Each path below is one point turned by a fixed rotation once a step. After each direction that follows a path, write how fast that rotation turns it, in degrees a step (0 if it stays still).
Each turn is a multiple of 5 degrees from 10 to 175, or 0.
Each row of a path follows its step; steps can be skipped.
Rotation 1:
step 0: [-20   9  32 -34   8   7   4  13  -9  12  14 -10   5  11   3   4  -7   9
  13  -9  -7 -23  -3   6   4  -5   5  -4  18]
step 1: [ -4   1  23  -6 -14  -6 -19  16  -4   0  -2   4   7  19  15   8  -2 -23
   3   2   3 -27  16  17  -5  -4  28  14   4]
step 2: [ -7  -4  -8   4 -17  22   3  18   8   9  11  -4  16  -2   8   1  -8   0
  -5   4 -18 -48   2  24  -6   0  -4   5   3]
step 3: [ -9  -8  14 -13  11   8  20  12  20   0  -8  -6  -3  -2  -9 -12  -3 -23
   0 -19   3 -28 -14  23 -18 -18  12  -9   4]
step 4: [ 15  -7   5  -6   2  10   7  26 -17 -10 -14  14   7   0  -5 -14   7  -8
   7 -14  -6 -15  -7  22  10 -14  10  34  13]
step 5: [  6  -6   5  -5  -7  32  10  15  -6  -9   2  -9  -7 -22  23 -11  -4 -30
  15   3  -8 -12  14   9   8  -9 -14   3  13]
step 6: [  6  -3   1   0  26   7  11  -3  -1  -7 -31 -14   3   0  12   6   0  -7
  14   8  15 -25   8  14  -9 -28 -20  13   4]
step 7: [  7 -16  -1 -21  32   7  -1  21 -14  10  13  -6  -4  -8  11  -1  24   0
  -6  -5   0 -12  10  13  15 -25  -9  11  -8]
step 8: [ 17 -11  13  -8  16  11  -9   1 -25   9  -6 -11 -17  -4  -5 -13  -6 -21
  13  18   7 -21  18  13   9   8   4  -1 -24]
step 9: [  3 -12 -20  15   5   1  14   6  -5  19  -6 -10  -9  -6  10  -1  -3  18
  31   6  11 -21  21  22  10 -11  13   2  -9]
[ -6  -2  10  -1   3   4   2  -7  -6   1  -6  -1   2   4   0  -6  -8 -10
   4   2   1   1  -3  -6  -6  -2   1 -14  -3]	140
[  5   2   4   2  -2   0  -1   5  -4   0   0  -6  -4   4   9   0   7  -3
   8  -4   4 -14 -11   4   7  -1  -2  -3  -2]	0
[ -5  -1  -4  -3   9  -7   7   2   1  -3   2  -7   4  -3  -4  -3   6   7
  -8  -1   6  -6  -8  -3 -11  -4  -4  -4   3]	100
[  7   3  -3  10   1   3  -2   6   2  -4  -3   1  -4   1   4  -9  -7   3
  -5 -10  -8   3  -3   7  -8   0   4  -6   4]	45
